[116 139 154 136] = (52)
[116 139 154 114] = (15)
[151 104  76 121] = (84)
[156  96  63 113] = (30)
[155  97  65 139] = (105)
[105 105  78 105] = (172)
has: [105 105]
yes
asked: [156  96  63 113]
(30)
has: [139 154 136]
yes
again (172): 
[105]

[202 139 131 123 104 137 136  69] -> (15)
[107  81 148 120 146 135 123 185] -> (169)
[ 91 171 124 151 155 131 133 160] -> (172)
[ 91 171 124 152 155 131 133 159] -> (17)
[112  78 150 119 146 139 122 186] -> (41)
[156 141 117 122  99 121 133  68] -> (37)
[146 147 112 124  97 116 134  64] -> (38)
[112  78 150 119 146 137 122 186] -> (192)
[ 93 178 123 154 154 132 135 154] -> (30)
[147 113 108 126  96 113 135  59] -> (105)
[109 157 128 144 149 133 131 153] -> (84)
[109 119  78 150 146 136 123 186] -> (52)
has: [146 120]
no
then: [147 112]
[124  97]
asked: [112  78 150 119 146 137 122 186]
(192)
then: [156 141]
[117 122]
has: [117 122 100 121]
no
asked: [112  78 150 119 146 139 122 186]
(41)
then: [178 123 154 154 132]
[135 154]

[122 140 153 121 109  93 124 158 145 136 141 157 143 127 133 101 164 114
  86 160 121 122 133 131  91 144 112 125 162  84 101 110 106 111 163 159
 175  99 100 114  65  88] : (30)
[144 158 130 205 146 160  97  95 104 145 161 112  56 140 187 156 118 155
 137  96 188 159 121 117 112  82 119 111 116 125 108 112 115 116 155 155
 190 103 103 115  76 120] : (37)
[122 140 153 121 109  93 124 158 145 136 141 157 143 127 133 152 164 114
  86 160 121 122 133 131  91 144 112 125 162  84 101 121  95 135 176 144
 122 126 149 132 108 114] : (172)
[122 140 153 121 109  93 124 158 145 136 141 157 143 127 133 101 164 114
  86 160 121 122 133 131  91 144 112 125 162  84 101 121  95 135 176 144
 122 126 149 132 108 114] : (105)
asked: [122 140 153 121 109  93 124 158 145 136 141 157 143 127 133 152 164 114
  86 160 121 122 133 131  91 144 112 125 162  84 101 121  95 135 176 144
 122 126 149 132 108 114]
(172)
has: [121 153 140 122]
no

[130 190 168 190 108 134 135 115 125 190] -> (15)
[133 115 168  98 108 134 142 138 165 145] -> (38)
[130 190 168  98 108 134 175  86  80 155] -> (192)
has: [134 141]
no
has: [134 175]
yes
then: [135 115]
[125 190]
has: [190 168  98]
yes
again (15): 
[190]

[138 127 136 126 133 128 127 128 123 132 120 125 124 123 129 129 129 129
 123 114 122 137 130 124 133 119 135 122] -> (41)
[131 129 104 116 113 113 129 140 140 107 119 110 116 110 134 148 123 108
 138 107 123 121 100 143 131 140 124 132] -> (15)
[121 104  95 151 107 113 123 129 131 142 143 129 117 133 165 132 147 109
 151 146 137 120 150 155 153 153 123 119] -> (38)
[193  92 137 109 106 114 104 120 151 157 157 133 143 111 138 114 122 115
 123 109 170 118 168 119 141 123 138 111] -> (37)
Table of tags by key:
[108] -> q_93
[133] -> q_88
[106] -> q_838
[107] -> q_696
[112] -> q_133
[113] -> q_845
key (15) 5: 
q_845
has: [165 133]
no

